(in the rows, 128 means zero)
A single turn carries every row of the set below to another of its rows. Some are shown first; where does it send the rows asked next?
K_640: [ 67 129  93 146 105 107 128 125 133  87 145 166 104 107 120 145 115 135
 107  92  97 145  89 152 141 103]
K_262: [ 64 111 109 134 125 114 128 121 121  61  91 142 124 123 126 137 119 121
 140  99 109 121  78 119 114 142]
K_419: [ 83 100 140 139 126 102 147 111 107  85 126 173 124 124 133 133 144 122
 158 127 119 175  90 139  94 114]
K_779: [ 78 107 130 125 103 127 146 109 130  89 136 123 104 149  98 138 135 109
 107 154 122 131 124 100 149 116]
K_630: [ 99 148  98 144 107 123 131 101  99  84 121 161  69 139  88 147 142 128
 147 106  82 131 125 137 137 128]
K_996: [103 125 105 152 126 121 108 133 154  87 103 135 140 142 111 143 120 107
 143 103 134 115 123 158 119 124]
K_748: [106 126 120  94 155  84 139 120 125  80 111 196 113 133 128 128 162 122
 129 128 120 149 110 155 116 124]
K_854: [ 90 137 111 132  74 124 133 115 117 111 125 166 100 129 114 146 171 131
 111 163  96 114 136 124 143  99]
K_673: [106 157  96 178 145 118 105  72 135 113 137 150 129 130 138 130 136 138
 122 114 119 129 106 153 128 116]
K_723: [104 118 112 121 147 118 132 121 141 116 115 154 130 127 123  80 120 107
 127 113 113  96 121 157 122 125]
K_436: [ 96  95  82 125 144  99 154 104 116 106 135 175  90 142 155 162 133 153
 125 144 116 109 123 102 119 126]
K_46: [119  93  70 116 150  96 138 121 112 119 106 173  84 152  95 128 130 136
 108 136 106 118 107 120 158 125]
K_981: [112 115 141 128 130 116 142  81 106  93 143 146 131 118 139 155 123 139
 113 114 121 162 110 147 133 110]
K_323: [ 93 136  78 166 120 137 133 153 135 137 144 173  88 124 136 129 155 150
 120 155  87 127 100 130 116 102]
K_593: [102 144  88 131 115  80 147  93 125  86 102 125 103 121 118 110 131 130
 143 104  84 133 100 139 133  98]
K_369: [ 89 148 121 160 117 143 144 106  70  91 130 165  94 112 109 109 128 140
 144 120 115 148  84 138 114 129]
K_131: [112 125 102 105 144 108  99 121 106 131 100 173  86 159 104 139 120 117
 131 172 137 124  95 126 138 130]
K_94: [ 91  77  77 146 126 140 118 128 116 157 125 150 137 138 145 137 118 134
 106 123 117 133 114 127 136 121]
K_54: [116 127  80 166 147  79 146 112 129 100 139 159 122 140 158 152 128 148
 142 159 138 140 109 118 109 100]
K_889: [112 120  83 152 124 106 127 157  98 131 119 190  93 134 121 115 165 143
 159 141 107 152  95 115 117  92]
K_966: [ 71 100 107 128 112 141 142 137 136  98 131 148  87 137  97 125 118 108
 135  90 109 133 132 150 131 131]
K_30: [ 81 123 118 149  89 113 116 150 138  98 126 147 130 139 125 139 144  94
 117 163 137 148 131 124 107 113]
K_770: [ 95 158 100 114 123 108 109 148 133  88 119 154 117 122 157 125 152 127
 135  82  98 141 116 122 112 114]
K_155: [130 125 119 130 128 119 102 109 100 135 118 135  95 146 115 150 104 130
 134 162 145 131  98 122 144 100]
K_158: [ 82 111 112 140 122 129 106 135 112 149 132 175  94 148 116 126 128 125
 163 169 128 147  82 124 127  93]
K_937: [ 95 132  79 130 137 112 179 138  86 102 132 192 120 123 136 123 131 156
 140 166 113 131  90 125 128 112]
K_658: [ 89 113  95 163 125 147 125 165 145 142 150 150 101 132 149 130 138 130
 115 144 100 132 112 113 104 117]
K_291: [104 102  95 121 142 118 175 140 107 121 144 141 138 129 162 116 104 134
 127 144 126 125 123 114 117 115]
K_431: [ 92 158 104 129 113 117 140 124 136  84  93 144 120 146 106 128 178 127
 128 174 141 131 108 128 137 107]
K_130: [ 92 107 108 105 131 109 152  73 125 120 110 163 135 123 148 125 156 136
 122 122  94 135 123 163 129 115]
K_551: [137 138  94 156 150 109 147 132 127  94 100 118 100 143 107 124 124 129
 122 166 121 116  90 113 114 128]
K_562: [ 86 112  96 112 121 146 107 117 120 175 112 154  98 147 137 125 134 134
 139 158 126 130 110 134 133 106]
K_287: [ 95 175 100 157 122 144 120 124 123  98 115 151 140 138 111 127 156 132
 166 113 100 134 103 151 135 105]
K_194: [123 117  99 145 145 125 152 117 113  95 109 129  82 138  98 138 115 137
 108 159 102 101  91 103 129 141]
K_242: [139 121 102 162 147 121 117 130  94 108 107 126 127 145 127 143 126 144
 140 134 151 153  87 100 125 113]
K_726: [ 91 102 123 134 138 108 120 122 132  87 128 186  54 130 119 124 143 129
 137  98 126 118 119 131 101 131]

K_323 turns into K_551
K_291 turns into K_436
K_131 turns into K_158
Now these:
K_630 turns into K_287
K_30 turns into K_779
K_369 turns into K_673
K_981 turns into K_130
K_242 turns into K_94
K_593 turns into K_770

